(in the rows, 128 means zero)
Rotation paths and how fast each direction turns (degrees per step):
Each turn is a multiple of 5 degrees from 10 to 175, or 0.
Each row of a path follows its step; steps can be skipped.
path 1
step 0: [125 130 129 127 143 125 140 133 125 125 118 134 142 112 134 130 124 127
 128 126 127 132 126 119 144 128 132 136 152 131 135 115 120 120 130 122
 120 129 133 130 131 134 126 138 140 132 113 147 126 143 126 129 130]
step 2: [138 124 126 123 118 131 133 126 138 140 144 138 131 124 135 121 129 134
 138 116 136 132 120 127 127 126 127 110 119 119 134 128 129 139 144 125
 119 131 122 126 141 137 122 124 118 128 126 136 131 133 137 142 149]
step 3: [134 120 131 130 124 131 124 126 115 125 128 114 122 111 128 123 124 127
 137 121 123 132 124 133 129 151 133 130 138 121 123 139 120 125 131 138
 131 131 147 124 122 133 133 141 126 132 133 113 113 133 117 118 117]
step 4: [123 134 119 130 135 117 140 127 130 135 117 130 121 127 125 127 129 129
 131 136 126 137 118 111 136 125 122 143 135 131 115 121 126 130 125 121
 135 151 123 118 124 116 134 119 141 128 134 147 130 132 128 135 140]
step 7: [121 122 122 143 128 139 134 126 114 110 119 115 131 120 123 132 139 128
 131 138 128 134 123 130 111 127 122 135 130 140 125 124 117 120 129 124
 135 126 131 136 112 140 122 139 137 126 129 126 114 142 119 123 126]
step 8: [132 131 128 129 133 115 133 125 147 130 118 137 134 132 138 142 129 122
 127 131 138 149 125 124 132 118 139 132 144 137 129 127 133 124 121 124
 116 126 118 118 136 125 129 132 124 139 134 139 139 130 134 147 128]
step 9: [129 130 133 122 119 142 128 134 120 117 139 139 124 130 128 116 136 132
 133 115 133 113 119 130 121 131 129 104 136 121 121 124 144 128 126 126
 125 114 145 138 127 124 135 134 122 135 130 126 139 135 134 120 125]
step 13: [119 126 121 130 107 139 127 128 124 122 127 121 117 122 123 113 122 144
 133 126 132 121 131 121 118 126 127 112 128 124 135 123 136 114 127 146
 134 123 130 119 122 131 121 112 134 124 130 128 125 135 141 113 130]
step 14: [120 118 126 132 134 114 148 131 122 129 129 125 128 121 139 135 116 130
 137 138 125 144 128 132 129 117 125 135 127 131 137 144 122 149 142 121
 130 129 120 133 127 134 120 129 128 132 131 115 117 138 130 138 132]
Directions:
[131 127 128 131 129 126 129 129 125 129 128 129 127 128 127 125 127 134
 126 131 129 126 128 130 129 132 127 129 130 129 124 128 124 129 128 126
 127 127 129 133 126 123 128 128 125 126 129 132 131 129 128 123 126]  125
[131 129 128 128 131 133 127 130 126 127 128 130 130 123 131 126 128 127
 128 125 126 127 131 128 127 131 126 128 131 124 127 131 129 129 127 128
 126 126 130 123 127 127 129 128 135 126 125 128 130 127 128 125 127]  115
[126 129 129 127 125 133 131 129 128 129 132 126 128 124 128 130 127 129
 128 128 133 129 129 126 127 131 129 126 130 126 130 129 124 129 128 128
 129 134 126 133 129 129 125 124 128 128 125 123 129 127 128 126 125]  100
[125 122 130 135 130 128 129 124 126 127 128 132 127 124 124 127 129 127
 129 128 127 129 130 130 127 129 128 129 126 127 130 131 126 128 129 129
 125 131 128 127 125 129 130 130 124 128 124 126 126 126 131 128 131]  95
path 2
step 0: [134 134 121 113 128 125 129 136 123 131 124 127 138 138 129 120 120 110
 120 133 127 139 115 123 115 144 126 123 112 118 116 137 128 128 137 137
 130 114 124 123 127 142 120 121 138 132 128 126 137 126 119 134 123]
step 2: [125 122 132 126 145 134 140 115 130 114 141 128 135 119 124 133 138 127
 124 118 127 132 134 131 130 153 124 127 117 124 124 134 131 120 133 121
 130 127 130 122 130 138 124 142 140 114 127 143 144 127 129 127 129]
step 4: [132 127 140 123 126 113 137 119 117 130 117 117 127 123 132 116 131 136
 124 148 111 125 124 122 128 130 128 124 114 117 117 121 127 115 126 124
 131 117 128 123 115 121 142 136 131 119 131 135 136 120 137 125 124]
step 6: [123 124 148 136 135 130 124 128 122 125 122 124 137 121 125 134 121 128
 130 124 129 145 130 125 131 116 134 117 115 127 115 138 119 142 118 131
 136 109 118 131 126 143 131 126 135 123 140 138 134 122 120 130 138]
step 7: [135 115 135 114 132 124 125 120 123 137 132 122 135 107 134 125 133 127
 143 127 132 115 128 123 126 128 133 138 131 132 131 118 139 113 118 141
 125 118 132 126 124 120 126 131 131 122 142 139 118 120 131 123 110]
step 9: [127 139 132 143 124 129 127 127 116 143 134 122 137 119 124 134 123 134
 132 126 130 140 128 107 113 122 121 123 118 127 135 127 130 121 115 131
 126 117 120 136 119 126 121 116 141 124 131 124 117 135 133 147 126]
step 11: [140 124 132 126 143 154 129 129 133 124 124 138 126 126 126 136 134 136
 140 126 137 132 133 114 127 121 119 128 130 131 135 111 127 127 133 115
 138 115 129 127 134 116 127 124 134 118 134 130 129 142 115 126 120]
step 13: [142 125 133 126 129 115 134 129 144 126 134 131 111 123 124 123 136 121
 140 143 128 130 116 127 118 118 125 131 122 115 134 116 130 120 123 122
 121 120 117 123 123 130 109 127 116 131 133 124 114 135 124 132 121]
step 14: [118 128 139 132 132 141 133 131 136 134 131 131 135 123 120 139 138 126
 126 126 127 132 145 122 142 141 125 135 122 106 124 110 125 130 126 117
 148 131 121 125 120 134 126 130 141 123 128 121 135 129 125 124 138]
Directions:
[125 124 129 127 125 125 129 132 132 129 125 130 127 126 131 125 130 129
 126 128 130 127 128 130 131 127 128 130 125 127 129 129 132 129 125 130
 131 127 126 128 132 130 130 126 128 125 132 125 128 130 128 130 129]  45
[127 126 129 127 125 128 130 128 128 127 128 131 128 122 129 128 129 133
 128 125 122 128 125 130 127 129 126 133 129 129 128 131 126 125 125 129
 130 128 131 128 125 126 126 127 127 130 124 131 127 123 130 132 129]  135
[130 129 128 130 128 125 126 128 125 130 131 128 128 126 129 128 130 130
 123 125 131 126 132 126 127 125 124 130 127 127 125 124 128 126 126 125
 126 129 131 127 127 129 133 128 135 126 128 127 129 125 129 127 130]  145
path 3
step 0: [119 137 131 138 136 123 122 134 119 124 128 120 131 136 124 134 115 138
 131 128 120 120 132 116 131 136 122 126 130 146 108 126 121 137 117 123
 132 138 118 117 118 117 131 136 136 106 130 121 127 124 134 116 119]
step 4: [138 111 136 130 119 128 128 140 114 138 120 131 121 132 124 140 124 134
 122 124 134 126 114 121 127 120 154 142 128 150 132 128 127 122 137 135
 133 122 129 135 133 126 127 118 134 124 142 130 140 124 122 124 133]
step 6: [118 122 146 139 122 110 132 144 126 116 120 117 126 119 108 139 116 140
 121 136 124 128 127 129 118 111 120 125 129 123 130 125 122 128 139 127
 136 128 136 126 122 127 128 142 125 132 117 130 125 139 131 132 130]
step 7: [136 131 135 145 117 123 120 133 131 127 120 120 120 129 123 120 126 137
 108 132 117 135 131 117 119 127 131 131 130 144 132 127 134 140 119 128
 129 122 131 125 137 138 143 141 149 128 129 124 139 125 124 137 142]
step 10: [130 127 120 144 113 136 128 127 127 131 113 126 134 123 132 122 124 126
 116 132 120 121 130 129 127 126 138 125 131 115 108 120 120 131 119 128
 123 135 130 120 135 114 131 133 133 124 154 117 141 140 126 118 138]
step 11: [135 124 150 136 120 125 118 139 136 134 128 144 129 120 121 133 120 135
 133 135 135 139 131 134 132 130 125 136 122 117 127 126 111 125 136 122
 120 142 139 124 120 129 127 122 118 136 143 120 150 132 132 126 130]
step 12: [129 129 148 130 123 135 110 129 124 131 134 125 135 119 119 135 115 142
 129 137 115 126 128 110 137 137 132 144 125 137 123 120 138 124 141 122
 116 115 132 120 136 125 128 127 137 126 139 132 132 128 124 133 113]
step 13: [130 130 127 137 138 124 128 151 124 131 130 118 135 132 120 118 124 128
 138 131 127 131 131 122 126 116 140 125 123 126 113 119 113 128 138 134
 129 114 134 114 133 119 126 134 134 107 137 136 135 113 115 123 126]
step 14: [123 118 141 145 127 133 140 146 131 121 125 139 115 138 113 121 114 148
 129 124 132 130 117 124 120 138 120 124 132 137 116 131 113 138 127 134
 132 133 132 125 127 129 125 122 131 130 123 136 132 115 129 121 119]
Directions:
[132 125 131 129 129 126 126 126 132 127 124 128 128 127 128 126 127 126
 123 128 127 130 129 132 128 129 125 127 125 128 127 127 128 126 126 126
 125 123 128 128 127 127 130 132 124 131 127 128 129 130 132 130 127]  80
[128 133 126 128 126 132 126 129 129 126 129 127 126 131 127 129 130 126
 129 126 126 125 129 132 130 127 126 130 130 129 125 124 127 130 125 123
 125 125 129 132 131 128 127 128 133 125 128 129 128 132 130 127 127]  145
[132 128 124 129 128 129 127 130 130 128 126 129 126 127 132 127 125 128
 131 129 125 129 128 132 125 126 131 127 127 129 127 125 130 128 129 131
 129 124 126 126 130 130 129 124 129 127 131 126 126 127 128 131 135]  125
[127 132 127 129 127 123 126 129 124 133 129 129 127 129 131 128 128 130
 129 128 125 128 127 130 132 128 129 132 121 129 129 129 132 127 127 127
 130 127 130 131 127 125 131 126 127 126 127 129 127 125 129 126 126]  90
[124 128 125 130 131 127 132 127 131 129 128 125 126 130 130 128 125 128
 130 128 128 128 126 128 125 127 124 129 130 131 131 129 129 128 123 125
 129 130 129 125 128 128 134 133 131 128 127 128 127 126 131 129 130]  45
[127 126 133 128 128 128 123 127 128 131 130 127 132 131 130 129 131 129
 130 130 130 125 132 127 126 128 128 127 128 129 128 132 128 128 126 124
 128 124 132 129 129 134 129 127 128 127 130 129 128 126 126 133 131]  80
